Named moves, each a turn or a mirror, and the order they were made in; the first pair answered:
C (before -> after):
[-0.38  0.19  1.12 -1.91 -0.22 -0.92  1.20 -0.37  0.98 -0.49 -0.17 -0.92
  2.29  1.29] -> [ 1.13  0.23 -1.11 -1.17 -0.51  0.78  0.27 -1.57  0.85 -0.53  2.00 -1.69
 -0.04  0.55]
[ 1.36 -0.52 -0.03  1.19  0.05  0.03 -1.29 -0.81  0.07  0.06  0.15  0.72
 -0.94 -0.19] -> [ 0.43 -0.40  1.37  0.87  0.21 -1.07 -0.77 -0.08  0.14  0.09 -1.18  1.26
  0.49  0.18]
[ 0.33  0.16 -1.53 -0.14 -0.04 -0.26 -1.30  1.66  0.21  1.80 -0.14 -0.59
 -1.27  1.02] -> [-0.26  0.20 -0.66 -0.27  0.12 -0.95 -0.87  2.01  0.28  1.89 -1.11 -0.22
 -0.57  1.13]
[-0.67 -1.07  0.26 -1.24  0.59  2.19  3.91  0.44 -2.71 -1.59 -2.48  2.99
  1.73 -0.94] -> [ 1.07 -1.07 -2.47 -0.49  0.36  4.07  2.83 -1.04 -2.78 -1.60  0.11  1.98
 -0.80 -1.62]
Z (before -> after):
[ 0.50 -0.84 -1.40 -0.33 -0.97 -0.27 -0.73 -1.21  0.11  0.58  0.93 -1.61
 -0.53  1.63] -> [ 0.36 -1.26 -1.65  1.16  0.10  0.62  0.29 -1.75 -1.52 -0.48 -0.51  0.46
 -0.94  0.16]
[-0.61  0.15  1.77 -0.63  0.21 -0.56  1.24  1.29 -1.70  0.36 -2.82  1.92
  1.63 -1.29] -> [-0.45  0.75  1.99 -2.25 -1.19 -1.89 -0.07  1.73  0.15  1.60 -1.06 -0.49
  2.23  0.39]
[-0.72  1.02 -0.13 -0.05 -1.44 -0.47 -0.44  0.59 -0.74  0.88 -0.12  0.34
 -1.11 -0.55] -> [-0.81  1.00  0.32 -0.13 -1.49 -0.15  0.43  0.18 -1.18  0.09  0.39  0.77
 -0.59 -0.87]
[-0.07 -0.09 -0.13 -0.73 -0.38 -1.61 -1.79  1.06  1.48  1.43 -0.65 -1.80
 -0.22  1.72] -> [-0.44 -0.83  0.06  1.07  1.17  0.36  0.98  0.36 -1.49 -0.86 -2.43  1.92
 -0.34 -0.85]
K (before -> after):
[-0.51  0.85 -0.58 -1.75  0.82  0.30 -0.95  0.84  0.98  1.33  1.05 -1.38
  0.16  0.88] -> [-1.30  0.68 -0.09 -0.56  2.05  0.40  0.00  1.16 -0.28  0.94 -1.78  0.72
  0.48 -0.04]
[-0.35  0.25  0.08 -1.67 -1.15 -0.15  1.66 -1.41 -0.94 -0.11  0.28  1.84
 -0.54 -2.22] -> [-0.10  0.36 -0.07 -2.27 -1.54 -0.20  1.33 -1.56 -0.41 -0.02  1.50  1.01
 -0.47 -1.63]
[-0.56  0.41  1.61  1.28 -0.21  0.83  1.82 -0.99 -1.71 -1.43 -0.12  2.40
  0.46 -1.76] -> [ 0.74  0.71  0.55  0.09 -1.53  1.04  0.49 -1.64 -0.19 -1.04  3.70 -0.11
 -0.43 -0.97]
X (before -> after):
[-0.01  0.30 -1.21 -0.62  0.49 -0.05  0.25 -0.19 -0.67 -0.97  0.12  0.99
 -0.46 -0.73] -> [-0.39  0.05 -1.01 -0.48  0.65 -0.20  0.16 -0.01 -0.60 -0.83 -0.80  1.15
 -0.30 -0.42]
[ 2.16 -0.88 -1.07  2.41 -0.20  4.22  0.94 -2.58 -0.81 -1.32  0.27  1.15
  1.09 -1.96] -> [ 0.69 -0.94  0.26  2.77  0.81  2.77  1.14 -1.36 -1.07 -0.84 -3.46  2.37
  2.19 -1.47]
[-0.13  1.10  2.62 -1.55 -0.95  1.07  3.21 -0.07 -0.48 -2.00  2.60  1.31
  3.81 -1.26] -> [-1.85  1.05  3.43 -0.67  0.31 -1.38  1.64  2.30 -0.21  0.29 -2.55  1.32
  3.95  0.19]
Then:
Between the rows of a pair lie two moves.
[ 0.16  0.93  1.05  2.13 -1.46 -0.43  2.97 -0.35  1.12  0.16  3.78  0.37
  0.76  0.33] -> [-1.49  0.84  1.40  3.31  0.14 -1.99  1.87  1.25  0.36  1.53 -1.44  1.46
  0.63  0.88] : K then X
[ 0.25 -0.05  1.37 -0.34 -0.32 -0.01  1.35 -0.12  0.61 -0.76  1.29  0.10
  0.94  0.25] -> [-0.15 -0.21  0.93  0.92  0.89 -0.33  0.66  0.79 -0.10  0.08 -1.61  1.04
  0.11  0.03] : K then X
[ 0.73 -0.25 -0.19  0.68  0.31  0.55 -0.55 -0.85  0.96  0.51  2.49 -0.79
 -2.09 -0.21] -> [-0.22 -0.34  2.03 -0.15  0.00  0.09  1.75 -0.53  0.68 -0.66  2.27  0.48
  0.31 -0.29] : X then K
[ 0.72  0.21 -1.04  0.16 -0.77  1.11 -0.18 -0.22  0.06  0.21  1.37 -0.68
 -0.55  0.01] -> [-0.06 -0.03  0.57  0.10 -0.48  0.83  1.16 -0.20 -0.45 -0.62  0.31  0.80
  0.95 -0.32] : X then C
[-0.56 -0.35  1.19 -0.98 -0.21 -2.17 -0.17  1.11  0.61 -1.60  0.94  0.29
  2.03  0.66] -> [ 0.73 -0.39 -1.73  0.18  0.29 -1.19 -2.74  0.71  0.35 -0.36  1.16 -0.85
 -1.20  0.48] : Z then X
[-0.27 -0.32  1.40  0.01  0.33 -0.17  1.72  0.23 -0.42 -1.53 -0.75  1.63
  1.05 -0.24] -> [ 0.06 -0.01  1.63 -1.34 -0.74 -0.75  1.08  0.17  0.75 -1.07  1.47  0.03
  1.58  0.71] : K then K
[-1.76 -0.92  1.40 -0.10  0.74 -1.92  0.17  0.53  0.38  1.17 -2.97 -0.28
  1.24  1.51] -> [-1.30 -1.21 -0.40  0.88  1.32 -1.11 -0.94  0.34 -0.10  1.51 -3.48 -0.33
 -0.60  1.09] : X then K
[-0.43  1.09  0.04  0.20 -0.20  0.28 -0.81  1.87 -0.94 -1.73 -0.22  1.33
 -0.37 -0.17] -> [ 0.05  1.41 -0.39 -0.16 -0.66  0.03 -1.96  1.92 -0.12 -0.94  0.62  0.12
 -0.79  0.32] : X then K
[-0.96 -0.11 -0.96  0.89 -0.98  1.14  0.55 -1.65  0.36 -2.22  1.04 -0.90
 -0.58 -0.81] -> [-0.94 -0.09 -1.57  1.35 -0.46  1.10  0.00 -1.69  0.13 -1.78  0.03 -0.77
 -1.12 -0.88] : Z then Z
